In the data rows, the value 128 means zero.
Here is a table of points, one per row:
[150 134 118 118  88 125 148  86 151 165 140 138 103 113 141 125 133 133  97 112 115 124 150 100 122 100 110 108 119 144 160 169 151 173 171 132 133 134 136 122 102 116 158 133 124 163  77 120]
[107 130 172 127 133 110  95 131 118 123 169 153 115 131  98 109  99 132 156 130 134 112 105  99 103 126 131 167 100 114 122 130 115 149 146 113 129 148 136 110  98 104 128 171  99 149 142  86]
[152 150 145 147  82 137 119 158 114 127 115 145 123  87 146 105 123 157 103 140 145 138 102 131 130 195 119 154 134 118 112 163 116 102 135 146 123 134 119 137 159 136 148 104 172 169 111  90]
[151 121 108 111 164 158 150 107  95 139 106 156 121 128 161  88 116 139 130  93 101 137 159 109 165 128 183 115 128 119 123 117 116 137 175 114 114  76 127 136 127 111 119 117 116  92 158 139]
[117 107 132 158 106 171 122 137 133  77 146 141 165 104  98 109 159 143 115 142 118 136 160 119 144 157 132 141 100  99 106 102 139 156 136 125 152  91 139 126 157 115 173 169 105 127 121 128]
[ 84  94 138 159 106 122 125 100 135 177 109 177 111 146 107 129 142 151 152 126 136 169 148 115 133 144 149 102 131 139 124  80 119 115 114 122 160 154  70 108 108 119 147 135 121 128 109 108]
[180 100 139 127  95 166 154 129 158 175 155 147 137 120 105 129 107 101 113 165 136 110 120 137 185 124 111 161 131 152 102 111 131 111 144 156 128 131 132 110 108 145  51 131 106 150 145 137]
[135 117 153 126 117 142  99 163 144 141 102 139 120  97 151 168  78 117 128  65 136 111 131 137 131 112 144 141 134 163 130 109 184 105 101 106 168 132 123 133 119 142 156 164 149  90 134 126]
[114 151 124 188 119 128 100 153 108 142 128  94 149 153 115 152 140 128 125 121 127 153 158 108 149  80 106 123 109 128 112 134  55 113 162 122 133 135 148 163  81 156 137 160 167 131 135 160]
[125 143 120 166 146 114 131 151 139 127 147 174 102 151 135 142 118 125 129 189 162 135  94 134 139 128 158 137 115 128 143 125 137 143 148  94 106 108 147 137 136 172 148 135  80 101 108 155]
[152 141 132 106 187 116 105 125 123 135 128 169 109 101  86 114 109 141 119 102  95 107 106 123  89 128  97 126 123 104 118  92 107 134 175 102 127 171 124 135 150 159 109 125 160 115 128 140]
[146 118  83 142 126 103 142 124 161 135 120 125 144 163 126 147 122 108 117 100  84 109  94  74 155 128  89 126 117 100  66 122 135 128  78  95  81  99 127 118 127 118 146 129 139 148 130 103]
[ 90 168 127 114 152 135  87 107 164 121 144  77 103 131 157 117 130 138 156 148  98 108 117  83 165 144  92 123 140 140 147 132 132 126 138 135 166 131  89 102 143 139 139 118 103 135 157 139]
[ 80 121 132 125 127 137 168 142 153  86 120 111  76  93 132 107 199 146 140 115 104 102 108 150 149  85 148 141 128 120  88 113 144 103 147 129 127 157 119 150 120 156 104 130 125 119 118 101]
[128 162 145  76 109 106 129 176 100 137 149 153 113 120  91 106 148 107 137 146 142 109 147 108 134 128 104  65  97 142 132 158 134  95 107 123 105  67  82 149 117 124 126 128 126  96 113 112]
[135 115 113 162  98 103 140 155  88 124 161  95 105  59 111 126 111 109 152 112 137 163 140 102 134 106 126 124 161 121 136 128 140 142 136 110 135 110 117 127 170 153 127 108 127 148 192 140]
[129  80  86 106 119  63  98 124 147  99 151 119 140 126 163 112 111 115 140 129 134 187 120 150 108 128 118 116 160 142 120  99 144 106 173 163 136 102 134 160  98 111  96 160 141 142 111 117]
[111  99 107 141 154 174 137 135 130 166 209 115 164 117 181 112 127 153 141 126 171 118 129 121  87 138 125 124 116 105 143 144 123 105 127 112 124 131 110  88 105 137 106 110 158 109 125 119]
[125 129 103 163 119 134 108 116 110 150  88  92 115 129  97  56 120 100  84 121 117 153 159 145  95 136 129 141  82 146 125 111 152 125 108 122 110 175 110 154 111 134 103 102  89 113 134 110]
[ 84 160  78  94 123 122 103 126 112 102 149 148 140 134 133 142 105 124  80 116 111 113 141 142 149 147 181 140 110 146 118 165 145 150 137 127 139 123 147 104 101 169 137 103 159 132 131 101]
[158  93 156 107 145 154 113  88 121  92 117  96 107 129 143 150 123 100 112 125 158 155 143 113 122 125  99 122  90 146 102 157 129 112 150 161  96 145 112  99 152 163 154 147 117  93 108 118]
[120 112 160 115 136 151 114 144 124 128 113  95 109 144 138 118 140  94 100 157 133 117  99 120 132 158 145 100 129 175 102 101 109 142 153  82 181 103 148 141 146  94 127  97 160 157 105 148]
[127 111  87 157 165 132 147 111 107 122 124 123 152 126  68 113 129 144 177 130 150  84  87 134 119 112 130 121 155 192 105 138 137 140 136 187 124 117 106 116 109 119 156 100 150 117 103 137]
[143 128 132  96 113 145 140 171 159 113 125  92 147 173 109  96 111 163 126 141 104 137 120 118  97 105 141 122 116 142 174 109 131  95 105 139 141 117 163 123 125 130 119 136 136 126 140  84]
[ 84 144 142 156 118 141 145 126 121 148 165 131 136 162 137 122  92 106  98 136  71 131 124 174 110 107 105 114 164  88 100 107 154 105 140 150 134 103 124 132 166 138 150 121 124 112 106 149]
[127 141 129 144 163 113 135 128 150 114 109 134 165 114 105 179  99 122 141 167 123 152 163 108 119 115 158 109 112 113 100 183 131  89 143 120 166 160 131 141 168  97  88  90 105 129 112  93]
[102 121 128  92 153 128 162 154  79  99 125 151 159  90 153 148 118  82 104 135 132 121 127 119 129 108  93 142  94 104 147 108 127 146 100 158 165 152 113 138 107  87 130 135 114 143 110 162]
[148 172 141 144 138 114 190 103 111 105 153 121  89 169 148 107 105  96 163 118 158 121 168 105 121 169 125 157 161 141 110 126 124 143  79 127 166 142 150 158 124 136 109 135 141 108 108 115]
[169 166 129 125 130 152 149  67 100  90 146 147 149 156 114 178 158 126 128 117 138 136 117 147 134 153 126 114 110 116 158  84 160  93 143 121 136 122  99 145 111 154 136 136 143 162 161 113]
[159 127 140 133 115 107  94  94 128 100 146 139 157 114 129 119 153 194  82 137 114 105 152 101 127 113 115 130 174 141 122 137 135 123  82 126 158 126 134 130 118 138  88 131 107  93 118 172]
[ 96  76 139 115 124 121 164 102 106 164 121  97  98 140  84 167 151 148 107 114 133 119 100 106 104 157 126 143 128  97 147 172 151 108 141 120 146 104 177 142 106 125 125 114 126 115 147 138]
[154 115 142 110 164 124 116 152 114 140 147  83  97 113 116 155 118 150 144 119  88  99 166 175 111 181 161 111 152 127 110 123  83 111 100 155 106 124 121 117  86 133 136 151  86 167 102 150]
[131 146 110 136 173 125 132 128 108 162  97 105 148 127 146  98 117 163 133 139 135 132 112 148 158 131 113 166 143 129 142 163 162 101 134 104 132 125 102 172 128 112 152 163  91 166 121 121]
[114 112 145 104 137 135 157 134 212 116 109 111 159 130  85 101  87 136 121 106 159 152 130 138 170 150 121 127 152  91 149 144  96 162 131 133 120 143 109 169 114 139 144 134 156  93 114 143]
[160 150 127 135 115 140 121 174 110 136  97 122 103 165 152 149 115 158 139 147 140 111 148 111 136 109 138  96 143  62 120 116 172 177 149 171 126 152 131 113 108 105 110 121 148 123 118 130]
[141 119 128 154  96 105 157 119 137  89  88 169 137 129 161  91 111 121 163 127 118  94 132 145 116 138 105 103 107 118 144 154 114  75 136 127 147 139 161  89 103 129 160  90 119 145 168 176]
[121 165 141 149 142  95 155 130 136 140 133 124 132 109 119 112 145 112  63  98 144 151  83 127 146 118 169  64 146 124 148 123  97 120 110 161 134 148 143  79 140 123 131 152 109 124 150 116]
[129 101 163 165 144 107  91 149 134 130 127 118 163 140 156 149 153 120 130 127 140  97 124 158 121 174 100  92 148 139 124 128 152 185 135 131 104 135 127 161  91 138 119 107  99 101 175  98]
[131 140  85  84 110 132 145 150 137 156 121 144 148 130 139 155 152 147 145 108 147 120 157 152 106 119  78 128 142 154 111 105  88 152 142 119 149 130 169 126 165 144 150 114  73 121 137  87]
[141 100 141 139 126 116 106 113 100 152 104 119 162 120 144 108 166  82 168 126 117 107 116 130 168 108 143 126 133  89 172 126 109 131 108 112 142 126 156 116 153 184 109 129 141 125  60  92]
[132 135 131 113 108 109 107  83  98 129 121 104 103 122 120 136 109 146 112 168 152 103 127 189 157  99 107 130 141 110 124 121 109 123 116  90 122 133 132 103 139  55 140 153 164  77 154 103]
[186 130 124 117 146 145 132 149 158 136 155 125 125 133 143 120 173 118 118 133 141 148 114 123  97  93 164 132 138 120  99 138 132 121 110  97 124 160 126 135 129 109 180 123 141 139 131 157]
[131 137  96 130 117 133 168 119 145 113 110 103 132 102 129 143 110 139 155 165 105 132 122 153 101 143 128  89  97 158 141 132 149 173 113  76 114 136 114  95 124 145  91 182 147 148 124 154]
[101  83 148 102 102 106 167 131  89 112 117 133 147 153 163 147 113 144 103 150 131 114 130 120 108 117 142 149 168 159 123 136  95 141 127 108  90 146  72 134 135 165 134 126 116 139 144 128]
[114 130  85 164 127 174 117 135 144 110 102 170 107 125 137 140 151  82 118 120 127  91 141 112 101 141 127 127 170 138 174 162  94 110 136 139  96 121 130 149 155  90 101 189 135 122 140 123]
[127 141 158 121 153 147 112 102 163 133 121 139 116 114 128 136 140  94 143 137 115 162 139 169  95  91 132 149 143 103 127 152 111 161  90 127 132  78  98 127  95 129 126  90 128 158 157 109]
[137 152 145 133 120 132 146 127 117 150 133 141 138 116 163 158 146 154 150 116  65 185  82 132 137 152 119 143  82 158 132 149 116 148 114 156 133 126 145 139 143  98 111 134 151  77 133 138]
[142 136 123 120  79 117 106 146 123 109 149 118 139 185 105 125 140 119 145  57 133 123 105 164 137 125 148 157 112 117 144 155 126 148 147 108 139 142  80 113 173  91  97 116 101 132 112 170]
[112 120 125  87 165  91 120 137 137 169 104 145 133 159 117 104 169 121 135 136 161 130 172 146 142 145 126 141 110 139 106 141 170 133 115 154 127 129 151  93 162 136 116 156 175 167 172 157]
[135 100 145 162 163  92 147 144 139 113 156 130  99 130 124 147 138 150 102 135 107 117 173 135 160 112 123 162 100 151 193  97 125 132 127 140  97 130 125 128 160 106 141  84 151 150 123 111]
[121 171 125 124 118 104 129 144 143 125  89 100 151 105 125 140 154 103 127 140 139 146 137 104  98 152 132 199 159 119 137  84 132 102 154 121  94 100 129  69  91 118 130 108 121  80  97 142]
[155 105  88 113  99 142  92 117 119 128 106 133  86 138 118 141 123 115 129 172 108 136  95 118 105 124 149 147 103  97 153 124 107 143  99 174 160 121 120 140 159 149 159 118 131 116 153 133]
[117 149 186 122 141 153 124 116 112 120  96 137 144 146 124 106 101 133 136 113 135 141 115 118 103  91 117 126 139 154 135 126 138 140 133 135 103  95 158 117 140 141 116 135 133 164 128 131]
[105 129 140  91 100 147 104 102 115 132 165 142 153 116 121 128 130  99 175 146  99 138 128 109 145 131 149 118 160 142 126 129 144 119 117 124  70 195 171 157 128 104 155 111 127 124 141 146]
[101 156 130 128 103 112 112  93 165 149 121 103 142 103 146 147 111 156 141 107 185  86 127 122 110 111 170 127  71 114 110  86 115 123 113 157  96 104 138 186 161 116 111 113 125 146 120 152]
[103 116 100 122 147 162  94 139 121  95 119 152  82 137 123 140 119 162 120 101 164 181 105 136 164 128  92 113 138 126 129 127 127 124  83 109 103 131 166 108 115 111 107  94 109 151  96 140]
There is one direction along which these points spread out most. Take the direction at right angles to it along which they spread out most. Go by this last direction. How many in every 100 of the points above lie lower along it than each point below? Answers are rounded to whole numbers. More than half of the points above lie lower than the first one.
[152 141 132 106 187 116 105 125 123 135 128 169 109 101  86 114 109 141 119 102  95 107 106 123  89 128  97 126 123 104 118  92 107 134 175 102 127 171 124 135 150 159 109 125 160 115 128 140] 21
[137 152 145 133 120 132 146 127 117 150 133 141 138 116 163 158 146 154 150 116  65 185  82 132 137 152 119 143  82 158 132 149 116 148 114 156 133 126 145 139 143  98 111 134 151  77 133 138] 75
[131 146 110 136 173 125 132 128 108 162  97 105 148 127 146  98 117 163 133 139 135 132 112 148 158 131 113 166 143 129 142 163 162 101 134 104 132 125 102 172 128 112 152 163  91 166 121 121] 38
[129 101 163 165 144 107  91 149 134 130 127 118 163 140 156 149 153 120 130 127 140  97 124 158 121 174 100  92 148 139 124 128 152 185 135 131 104 135 127 161  91 138 119 107  99 101 175  98] 66
[127 141 158 121 153 147 112 102 163 133 121 139 116 114 128 136 140  94 143 137 115 162 139 169  95  91 132 149 143 103 127 152 111 161  90 127 132  78  98 127  95 129 126  90 128 158 157 109] 50
[159 127 140 133 115 107  94  94 128 100 146 139 157 114 129 119 153 194  82 137 114 105 152 101 127 113 115 130 174 141 122 137 135 123  82 126 158 126 134 130 118 138  88 131 107  93 118 172] 45
[125 129 103 163 119 134 108 116 110 150  88  92 115 129  97  56 120 100  84 121 117 153 159 145  95 136 129 141  82 146 125 111 152 125 108 122 110 175 110 154 111 134 103 102  89 113 134 110] 2
[129  80  86 106 119  63  98 124 147  99 151 119 140 126 163 112 111 115 140 129 134 187 120 150 108 128 118 116 160 142 120  99 144 106 173 163 136 102 134 160  98 111  96 160 141 142 111 117] 25
[111  99 107 141 154 174 137 135 130 166 209 115 164 117 181 112 127 153 141 126 171 118 129 121  87 138 125 124 116 105 143 144 123 105 127 112 124 131 110  88 105 137 106 110 158 109 125 119] 82
[ 90 168 127 114 152 135  87 107 164 121 144  77 103 131 157 117 130 138 156 148  98 108 117  83 165 144  92 123 140 140 147 132 132 126 138 135 166 131  89 102 143 139 139 118 103 135 157 139] 79
[ 84 160  78  94 123 122 103 126 112 102 149 148 140 134 133 142 105 124  80 116 111 113 141 142 149 147 181 140 110 146 118 165 145 150 137 127 139 123 147 104 101 169 137 103 159 132 131 101] 93
[148 172 141 144 138 114 190 103 111 105 153 121  89 169 148 107 105  96 163 118 158 121 168 105 121 169 125 157 161 141 110 126 124 143  79 127 166 142 150 158 124 136 109 135 141 108 108 115] 80
[155 105  88 113  99 142  92 117 119 128 106 133  86 138 118 141 123 115 129 172 108 136  95 118 105 124 149 147 103  97 153 124 107 143  99 174 160 121 120 140 159 149 159 118 131 116 153 133] 68
[103 116 100 122 147 162  94 139 121  95 119 152  82 137 123 140 119 162 120 101 164 181 105 136 164 128  92 113 138 126 129 127 127 124  83 109 103 131 166 108 115 111 107  94 109 151  96 140] 30
[121 171 125 124 118 104 129 144 143 125  89 100 151 105 125 140 154 103 127 140 139 146 137 104  98 152 132 199 159 119 137  84 132 102 154 121  94 100 129  69  91 118 130 108 121  80  97 142] 9
